Some points:
[ 62 -44 -16  55 -66 -50 -21  19  32 -21   3  59  30 -25 -72   4 -51 -27
  38  11 -20   9  -3 -13  29   9  25 -52 -41 -44   0 -11 -32   2   0  10
  54  38  10 -31 -34 -33  -9 -32  15 -18 -32  66]
[-28 -29 -29 -17   0  44  26  73 -19   4 -41   2  -2 -18  -2 -49 -30   3
   2 -66  -5 -37  -4 -22  21   3  21  33  16  11  26 -22   8  41  41  -1
  27  -8 -94  20  -4 -42 -20  -7 -22 -52  -4 -47]
[-33  24 -18  26  26   4  12   4   3   2   5  21   5 -31 -24 -54 -10 -39
  17   3 -34  90   7   9  20  16  -1   0   2 -27  49 -38   9 -27  20  35
 -11 -56 -24  22 -14  38  -3 -24 -35 -16  -6   1]
[-30  23 -24  51 -33   6 -10 -39 -47  -3  36  41  34 -18   3  27  45   4
  -7 -32  -2 -27 -30 -16   2  21  24  65  25   2  56   6 -48  12 -36  79
 -65 -23  12 -53  -5  15  33  16  44 -26  13  46]
[ -32  -71   42   65   -1    9   55  -10   24  -19  -59   27  -22    0
  -33   -4  -22  -49 -127   66   23   22    6    6  -58  -47   44   33
   26    0  -19   -4   11   -3   31    1  -16  -41  -27  -69   33    2
   23   23   -3   18   20   18]
[ -6  28   3 -23  10  38  -8  29   5  -2 -17  28  21  29  53  12  -5 -12
 -40 -14 -44  12  -9 -40 -20 -27 -22 -52  -6 -26 -28  16 -18 -34  -8 -30
  10   8  18  57  59  -5 -16 -75 -10  91  48 -27]
[-17  30 -14 -69 -33   5 -11 -32 -12  48  -1  10  55  36  72  27  19   1
   7 -50   0  -7  79   8 -19  32 -38  67  20  18 -11  97 -28 -44 -45  -7
 -50 -12  17  47 -40  77  -3  43  -6  46 -74 -20]
[-35   3  13  31  12  23 -29   7  21  -5  52  21  11  11 -29 -10 -49  20
  21  14  23 -44 -35 -14  30 -54  16 -32 -16  46   6   6  26 -43  14 -18
  -3  -7 -11 -33 -32  36  28  -1 -12 -14  31  17]
[ 21 -68 -50 -10  15 -44  12  16 -26  14 -32  52  -9  34  26 -13 -15   2
  42  11 -22 -59 -31  49  14  -6 -33   9 -38  29 -25  12 -14  33  40   5
   9  -9 -11   9  31 -25  49 -25 -41  54  15   2]
[-15  65  11 -14 -27  16 -72 -30 -29  46 -24  10 -14 -50  57  32  36 -33
 -15  29  81   0  23  14 -26  -1 -15  -7  62 -38  30 -51 -30  17  -3  39
  -1 -39 -56  -5 -34  29 -20  33   6 -74   8  12]
[-55  -9  56  33  -1 -16  10  -8  13 -30 -14 -61  30 -15  43  11 -13  38
 -65  47  27  15  -5   6  25 -51  26  37   8   4  -4 -38   9  64 -24 -30
  76  14  12  42  -9  15 -10 -30 -35  -1 -10  10]
[ -1  44  13  33  13 -10  31   9  34  26  -7  62  13 -17  36  33 -10  53
   8  -2 -16  12   6 -27 -34  24  31   2 -74  -7  13  -6  79  48  59 -39
  25 -26  63  -7  -3 -24  -9  11  20  -4  14  46]
[  7   3  32  60  13 -24  65  32  -9  17  19  20 -40 -54   0  21 -45  37
   1  53  -3 -10  -9  13 -21  -2  43   0  26 -43  -6  -1  34 -20 -34  -5
  29  27 -77 -17  16 -23  56 -26  59 -74   0  -8]
[ -52    8   -4  -13   90   45   -3   42   52  -18  -42  -42  -17 -104
    6    9  -17    8  -56  -23   25  -55    5   53    2  -35   24   -3
   14  -29   46  -11   46    9  -27   38  -18  -14   25   11  -20   13
    8   26   45   52  -25   27]
[  6  16  31  -6 -20  31  -6  -6  20  45 -10 -12  41   5 -16 -28  31 -63
 -55  -7   8 -19 -12  -4  73  11 -43 -27  23   6   7   8  52  26  29 -63
 -16  12  34  26  32 -18  28 -55 -23  14 -56 -16]
[ 15 -11   3  34 -27  20 -35  -9  22  45  61 -60  10 -40   6  41   4 -15
   6  -7   8  19  86 -17 -15 -19  17   4  36  11  -3  18  -8  -7   8  31
   5   9  -2 -18 -28 -42   4  29 -23  39  44  67]
[ 55   2 -15  30  52  44 -68 -22  35  53  40  36 -12 -47  14   9  22 -12
  60  23  16  -8  35 -64  39  -8   3  64  -3  19  30  13 -55 -15  14  26
 -48 -46  35  42  10  26 -14  -6  29 -30 -30 -33]
[  1  -5   9   9 -20 -12  29  19 -22  -3 -62 -58 -19 -57   5  -1  -5 -11
  29 -55  32   6 -53   6 -46 -40   0  -7  18  12  41  28  19 -30  25 -16
  12  36  54 -10  10  28 -40   1 -60  33  13 -29]
[ 62   6 -10 -50  55 -13 -26  28  32 -13  33  25  14  39   3 -41  27 -11
 -33 -55  33  -2 -16  22  32   9 -21  -4  29   8  54  17 -28  -7 -13 -38
 -12  23  18  -3  47  -6  41  67 -17  16 -46   0]
[-49   7  -7 -53 -38  12  23 -19 -30   3  -4 -52 -25 -23 -11  30   5   1
  22 -49   1  57 -10 107  12  30  19 -10  29 -11 -22 -51   0  64  -7  11
  30 -29 -25 -32  45  27 -24   9  59  30   9 -76]
[ 13 -20 -29  12   0  26   1  27  14 -63 -25 -46  -7  26  13 -22  38   2
  39  12 -35   6  -4  13 -25  -3 -25   3 -57   0 -23  33 -26   1 -33 -97
  -9  20 -28 -41  40 -14 -66 -29 -38 -32  15  26]
[ -2   3  -7 -46 -39  -6 -16  34 -12 -78   7  16  -8  32 -22 -61  -1  -8
   7  31 -33  27 -16  -5 -30 -10 -14 -13 -58  43 -73 -39  38   1 -24  20
 -10  62  23  42  20 -52  11  -5 -32 -14 -38  -5]
[ 28   3  29 -19  11 -46 -41 -16  -6  27  20  -7 -15  20 -49 -11  71  -2
  33   7 -96 -25 -27  -2 -22 -41  -9  30  31  -8 -13 -18   7  -7 -29   2
  27   6 -26  27 -43  48  -3   4 -15 -13  11  27]
[ 37 -21  11  -1 -70 -60   3 -20 -13 -49  15  67 -27   3   5 -50  17 -54
   1  20  -8   3 -19 -35  34  46 -38   0 -59  -5 -16  52 -12 -56   3  45
  41   9 -17 -53 -46 -48  39 -20  90   0  35   8]
[  9 -15 -35 -76  18   9 -24 -69 -17 -35 -22 -37 -12  12   5  25   4  46
 -14 -60   6  29   0  52  16  34  42 -22  23  -4 -48  47  27  13  37  20
   1  -5  10   4  10  17 -10 -22 -27 -62  43 -36]
[ -2  39 -68  18 -45 -17  57 -40 -31  23 -19   7 -40  47  -6  -3   5  14
 -60  14  -2   3  44 -24  -6 -55  30   5 -35  -1 -16   1 -46 -88  -3  32
   3 -24  25 -34 -22   6  81  59  75 -43  25   9]
[-109  -26    8  -11   52   23  -14   57   -9   47    3  -49  -36   -4
   17   10    2    3  -26  -34   38   -1    7  -33  -25   -7  -34  -16
   26    2   -8  -28   29   -8   33  -46    2   24   -1  -13    0   68
  -63   -6  -13    7  -51   20]
[ 37  46  45   8  14 -10  13 -57 -20 -27  -1 -43 -18  46   1  24 -54   7
  -6 -86 -12 -21 -45  82   5  28 -16  -8 -17  -5 -71 -26 -42  38  -6  20
  43 -27 -38  39  28 -27 -13   5  -5  17 -23   6]
[-43 -26  30  29  46  54 -16   8   2 -17 -72 -52  45  27 -11  42  57  17
  34 -27  22 -27  10  14 -59 -11 -29   7  12  -3   9 -37   5 -19  16 -25
 -19  13  -3  10 -35  34  13  24 -10  24  -2 -71]
[ 69 -16  -1  -7 -64 -14 -37 -23  -9  47  65  -2  10   1 -14 -49 -56  21
  61  77 -36 -13  33 -44 -42  44   2  21 -18 -13  52  -5   6 -14 -40  46
 -22 -29  75  -1   7   2  30 -20  46 -18  -4  46]
[  4 -18  65 -14  27 -29  -1  42  -6   0 -15   0  27  -3 -37  44 -27  45
 -20  32  15   6 -15  -7  40  31  34 -57  13  44 -19 -23   6 -62  -5 -50
 -30  -1  10 -63  13 -55 -28 -21   8   2   6   2]
[ 47  17 -69 -27 -24 -65  33 -92  35  -3 106  54 -65  -2 -21  -6 -10  19
 -24   3  -2  10 -16 -21 -41  29 -38   2 -37  -2 -30 -25 -66  45   4  -6
  -6  22  -5   5 -23 -66  -7 -47 -34 -29  43 -29]
[-40 -40  39  12   0  11  30  40  16 -39  30 -10   0  53  19   2  15  33
  24  62 -47   9   0  13  22  -2 -20 -45 -32 -11  20  60 -15  -9  19 -29
  -5  37  38  68  35 -17 -62  41 -26   0  -3 -44]
[ 26  53 -34 -40   3  23 -29 -41 -55  13  -6  30  -7  38 -27 -18   5 -17
  48  23  32  10 -17  24   8  38  11  14  44  41   0  31   0  57  -6  -6
   7  58 -12  17 -39  -7   5  11  31  34  18 -27]
[ 17 -24  29  27  50   7  41  10   6  30  -5 -33  46  44   8 -24  31  25
  20  12   9   9  31 -59  10 -12  41 -32 -12 -34 -18  -3   5  19 -50  34
 -30 -39  15 -28 -35  18 -39  18 -19  35 -27  -6]
[ 32  24 -39 -32   0 -33  23  36   7 -66 -18 -25   4   6 -19  40 -11 -48
  44  16  17   2   3 -43  54  26 -55  -9  19  12  13 -12  55   2   0  13
 -30  18 -37  21  30   8  10  29 -18   5  21  18]
There is one direction along which these points spread out most. Take the direction at right angles to it along which they spread out most. Then take the direction at right angles to both along which they spread out most. Go by this last direction. How many in every 100 of the points above lie lower along it than each point below? Answers are rounded to whole numbers. More than half of the points above lie lower than the first one.
[ 62 -44 -16  55 -66 -50 -21  19  32 -21   3  59  30 -25 -72   4 -51 -27
  38  11 -20   9  -3 -13  29   9  25 -52 -41 -44   0 -11 -32   2   0  10
  54  38  10 -31 -34 -33  -9 -32  15 -18 -32  66] 83
[ 69 -16  -1  -7 -64 -14 -37 -23  -9  47  65  -2  10   1 -14 -49 -56  21
  61  77 -36 -13  33 -44 -42  44   2  21 -18 -13  52  -5   6 -14 -40  46
 -22 -29  75  -1   7   2  30 -20  46 -18  -4  46] 44
[ 55   2 -15  30  52  44 -68 -22  35  53  40  36 -12 -47  14   9  22 -12
  60  23  16  -8  35 -64  39  -8   3  64  -3  19  30  13 -55 -15  14  26
 -48 -46  35  42  10  26 -14  -6  29 -30 -30 -33] 11
[  9 -15 -35 -76  18   9 -24 -69 -17 -35 -22 -37 -12  12   5  25   4  46
 -14 -60   6  29   0  52  16  34  42 -22  23  -4 -48  47  27  13  37  20
   1  -5  10   4  10  17 -10 -22 -27 -62  43 -36] 8
[ 13 -20 -29  12   0  26   1  27  14 -63 -25 -46  -7  26  13 -22  38   2
  39  12 -35   6  -4  13 -25  -3 -25   3 -57   0 -23  33 -26   1 -33 -97
  -9  20 -28 -41  40 -14 -66 -29 -38 -32  15  26] 42
[-30  23 -24  51 -33   6 -10 -39 -47  -3  36  41  34 -18   3  27  45   4
  -7 -32  -2 -27 -30 -16   2  21  24  65  25   2  56   6 -48  12 -36  79
 -65 -23  12 -53  -5  15  33  16  44 -26  13  46] 50
[-49   7  -7 -53 -38  12  23 -19 -30   3  -4 -52 -25 -23 -11  30   5   1
  22 -49   1  57 -10 107  12  30  19 -10  29 -11 -22 -51   0  64  -7  11
  30 -29 -25 -32  45  27 -24   9  59  30   9 -76] 39
[ 47  17 -69 -27 -24 -65  33 -92  35  -3 106  54 -65  -2 -21  -6 -10  19
 -24   3  -2  10 -16 -21 -41  29 -38   2 -37  -2 -30 -25 -66  45   4  -6
  -6  22  -5   5 -23 -66  -7 -47 -34 -29  43 -29] 14
[-109  -26    8  -11   52   23  -14   57   -9   47    3  -49  -36   -4
   17   10    2    3  -26  -34   38   -1    7  -33  -25   -7  -34  -16
   26    2   -8  -28   29   -8   33  -46    2   24   -1  -13    0   68
  -63   -6  -13    7  -51   20] 72
[-15  65  11 -14 -27  16 -72 -30 -29  46 -24  10 -14 -50  57  32  36 -33
 -15  29  81   0  23  14 -26  -1 -15  -7  62 -38  30 -51 -30  17  -3  39
  -1 -39 -56  -5 -34  29 -20  33   6 -74   8  12] 53
[ -52    8   -4  -13   90   45   -3   42   52  -18  -42  -42  -17 -104
    6    9  -17    8  -56  -23   25  -55    5   53    2  -35   24   -3
   14  -29   46  -11   46    9  -27   38  -18  -14   25   11  -20   13
    8   26   45   52  -25   27] 92
[  4 -18  65 -14  27 -29  -1  42  -6   0 -15   0  27  -3 -37  44 -27  45
 -20  32  15   6 -15  -7  40  31  34 -57  13  44 -19 -23   6 -62  -5 -50
 -30  -1  10 -63  13 -55 -28 -21   8   2   6   2] 86
